Here are some points, each followed by its number:
tensor([-12,  10,  23,   1,   6,  28, -13,   5,   5,  24,  -5, -27]) 0
tensor([ 24,  33, -45,   9,  43, -15,  -8,  31,  54, -13,  32,  38]) 1
tensor([-33,  -4,  -3,   2,   4,   6, -14,  -6,  -2,   2, -17, -12]) 2
tensor([-21,  50,  46, -35, -14,  50,  -8,  22, -19,  44, -29, -66]) 3
tensor([ 13, -59,   2,  27, -29, -73,   7, -42, -33, -29,  18,  24]) 4
tensor([-24,  30,  33, -15,   6,  29, -64,  43,   0,  -9, -33,  -1]) 5
tensor([ 32, -58, -65, 108,  59,  -7,  13, -30, 109, -34,  48,  66]) 6
tensor([-23,  17,  47, -10, -11,  46, -25,  11, -18,  22, -26, -44]) 7
tensor([ 34,   6, -63,  13,  28, -43,   8, -19,  43,   2,  49,  31]) 8
tensor([ 29, -29,  28, -13, -35, -25,  30,   5, -41,  -3,  -2, -16]) 9
tensor([  0,   7,  23, -34, -14,  27, -13,   9, -30,  19, -20, -21]) 10
tensor([-25,  21,  29, -12, -17,  33, -10,   2, -22,   9, -14, -58]) 11
tensor([ -9,  42,  19, -66, -14,  40,  -9,  10, -34,  43, -38, -56]) 12
tensor([ -8,   7,  26, -11, -23,   7,   0,  -1, -31,   1, -10, -50]) 13
tensor([-49,   3,  42,  10,  -9,  62, -66,  42,  30, -18, -44,  43]) 14
tensor([ 16, -65, -20,  33, -12, -51,  11, -10,   3, -15, -10,  29]) 15
New points follow, each followed by the numbers of its three nearest points above by angle, nearest first.
tensor([-25, -22,  10,   0,   7,   1,   6, -19,  -8,  13, -13, -24]) 2 13 11
tensor([ 47,  -7,  30, -21, -36, -29,   1,  -7, -51, -35,   0,   0]) 9 4 13
tensor([ 58, -16,  -5, -17, -13, -51,   2, -14, -23,  16,  18, -27]) 9 4 15
tensor([-78,  32,  56,  13,  11,  58, -24,  -6, -17,  -7, -37,  25]) 14 5 7
tensor([ 12,  -9, -36,  31,  36,  -4,   5, -29,  78, -13,  23,  30]) 6 8 1
tensor([-31, -13,  24,  19,  11,  15, -13, -13,  -8,   2,  -1, -16]) 2 0 7
tensor([ 45, -44,  25,   7, -20, -55,  14, -25, -37,  -9,   7,  23]) 4 9 15
tensor([-48,   3,  29,  13,  19,  42, -15,  -7,  -2,  19,  -3, -39]) 0 7 11
tensor([ 48,  42, -53,  10,  24, -41,  23, -11,  54,  15,  43, -19]) 8 1 6
tensor([-47,   7,  41,   2, -10,  55, -54,  36,  23, -18, -42,  26]) 14 5 7
tensor([-31,  -7,  -8,  10,  24,  11,   7, -17,  16,  15,  -7, -10]) 2 0 6
tensor([ 36,   9, -47,  17,  12, -19,  -5, -11,  33,   3,  33,  23]) 8 1 6
tensor([ 59,  17,  -9,  -5,  14, -31,   4,  -1,  26,  16,  46,   4]) 8 1 6
tensor([ 40, -27,  26,   4, -42, -16,   0, -26, -32,   4,   1,  -8]) 9 4 13
tensor([-53,  30,   1,  11, -32,  44, -21,   5, -37, -24, -30, -42]) 11 7 2
tensor([  0,   0, -40,  11,  21, -35,   1, -14,  30,   7,   7,  40]) 8 6 1
tensor([-40,  13,  22,  -4,   5,   5, -11,  10, -22,  22, -26, -59]) 11 7 3
tensor([-20,  17,  32,  -7,  10,  31, -77,  56,  11, -14, -44,  18]) 5 14 7
tensor([ 25, -57, -11,   2, -23, -72,  30, -22, -42, -20,  38,   4]) 4 15 9
tensor([ -3,   6,  29,  -8,  -3,   6, -59,  39,  -6, -21, -25,  15]) 5 14 7
tensor([-25, -11,   8,  13,   2,  21, -12,  -5, -24, -13, -17, -10]) 2 7 11
tensor([ 54, -15,  -5, -33, -38, -74,   6,  -3, -79,  19,  -2,  -8]) 9 4 15
tensor([ -1, -36, -12,  21, -37, -44,  26, -35, -23, -21,   6,  32]) 4 15 9
tensor([-34,  11,  10,   7,   9,  19,   6,   4,   9,  -2, -17, -21]) 2 0 11
tensor([ 11,  39,   4, -55,   0,  21,  -7,  11, -11,  42, -20, -43]) 12 3 10
tensor([-74,  17,  28,  -6,  -3,  22, -34,   5, -15, -12,   3, -26]) 2 11 7
tensor([ 46, -48,  28,  -8, -42, -57,  38,  -1, -44, -16,   2,  -5]) 9 4 15
tensor([-51, -18,  11,   5,  19,  19,   9, -18,   3,  12, -23, -22]) 2 0 7
tensor([-21,  34,   8, -16, -10,  12, -26,  24,   6,  -4,  -6, -17]) 5 3 7
tensor([-51,  -2,   6,   9,  12,  44,  -9,   5, -24,  -7, -27, -23]) 2 7 11
tensor([-30,  -5,  20,   9,   5,  10, -11,  -5, -15, -12, -10,  -9]) 2 7 11
tensor([ -96, -103,   -3,  120,   39,   64,   25,  -35,   58,  -78,  -11,   22]) 6 2 15
